Small tables with named rows and columns. After each table, cells are looked up by row and column.

revun:
          ner  nebu   voz   buk  nibomi
sutiram  6.69  9.16  5.29  6.42    7.01
beb      2.81  2.90  3.59  2.93    2.82
devorun  1.93  2.74  2.56  3.78    1.58
sol      4.58  6.00  3.93  5.12    4.57
dusig    1.72  2.15  2.32  3.41    1.33
pitivu   5.38  4.90  4.39  4.69    5.49

What is the buk of devorun in revun?
3.78
What is the nibomi of beb in revun?
2.82
What is the nebu of sol in revun?
6.00
What is the buk of sutiram in revun?
6.42
What is the voz of devorun in revun?
2.56
What is the nebu of dusig in revun?
2.15
What is the voz of pitivu in revun?
4.39
What is the nebu of beb in revun?
2.90
What is the voz of dusig in revun?
2.32
What is the nibomi of dusig in revun?
1.33
What is the buk of dusig in revun?
3.41
What is the ner of devorun in revun?
1.93
What is the nebu of sutiram in revun?
9.16
What is the voz of sol in revun?
3.93
What is the ner of pitivu in revun?
5.38
What is the ner of sol in revun?
4.58
What is the nebu of pitivu in revun?
4.90

ranu:
|  | vurilur | keru | lalon | zedu | molatep | vikavim | gedi | voga | gepabo | tesuta |
|---|---|---|---|---|---|---|---|---|---|---|
| nivo | 119 | 170 | 130 | 209 | 200 | 162 | 181 | 71 | 119 | 86 |
| vur | 65 | 79 | 90 | 198 | 130 | 182 | 38 | 121 | 144 | 121 |
| dinofo | 117 | 17 | 209 | 72 | 154 | 39 | 87 | 123 | 129 | 116 |

molatep of vur = 130
gedi of nivo = 181
keru of dinofo = 17
vikavim of dinofo = 39
voga of nivo = 71
tesuta of dinofo = 116
keru of nivo = 170

gude:
	kibed	fipuged	gel	mekibas	kegigid	runele	rumuse	dure	nok
vomar	186	163	84	200	163	32	99	71	155
sosid	165	151	142	150	180	153	153	143	177
kot	163	150	142	153	180	153	153	146	176

What is the dure of kot in gude? 146
What is the fipuged of sosid in gude? 151
What is the kegigid of kot in gude? 180
What is the mekibas of vomar in gude? 200
What is the fipuged of kot in gude? 150
What is the nok of kot in gude? 176
What is the rumuse of kot in gude? 153
What is the gel of sosid in gude? 142
What is the dure of sosid in gude? 143
What is the gel of kot in gude? 142
What is the kibed of sosid in gude? 165
What is the runele of sosid in gude? 153
What is the kibed of kot in gude? 163
What is the fipuged of vomar in gude? 163
Row with the largest fipuged: vomar

govusu:
|  | pid | sud | tek | nusa | nis | puf |
|---|---|---|---|---|---|---|
| mok | 79 | 64 | 78 | 74 | 68 | 78 |
| sar | 55 | 51 | 184 | 180 | 60 | 192 |
| rikito | 130 | 133 | 50 | 42 | 138 | 37 |
| gimen | 69 | 74 | 71 | 74 | 70 | 79 |
| nebe | 57 | 51 | 167 | 161 | 59 | 164 |
| daf | 64 | 65 | 104 | 97 | 62 | 104 |

rikito, pid: 130
daf, nis: 62
nebe, nis: 59
nebe, puf: 164
mok, pid: 79
gimen, sud: 74
sar, nusa: 180
rikito, puf: 37
mok, puf: 78
sar, nis: 60
mok, sud: 64
rikito, sud: 133
sar, sud: 51
daf, nusa: 97

dunut =
cols = pobodem, sos, tobomi, gafori, zupa, lir, fogal, temene, valozi, defe
lagu: [-16, 20, -61, 47, -11, -61, 5, -58, -7, -3]
fufa: [-17, 21, -62, 48, -8, -54, -5, -68, -4, 2]
tem: [-73, -69, 9, 45, -67, 23, 42, 20, 42, 44]
fep: [-66, -66, 6, 38, -69, 26, 34, 17, 42, 40]
bop: [-18, 24, -63, 41, -5, -58, -10, -65, -11, -8]
tos: [-70, -64, 10, 41, -68, 26, 42, 26, 39, 41]
pofe: [-11, 26, -57, 37, -4, -53, -9, -61, -5, -8]
dufime: [-69, -72, 4, 56, -76, 17, 44, 13, 53, 48]
nonez: [-16, 26, -53, 46, -12, -51, -7, -59, -7, 3]
zavot: [-17, 23, -60, 42, -10, -49, -2, -60, 0, 2]
sisur: [-15, 20, -55, 46, -14, -58, 0, -58, -13, 5]

gafori of zavot = 42
lir of bop = -58
pobodem of bop = -18
temene of zavot = -60
temene of lagu = -58
sos of fufa = 21
sos of tem = -69

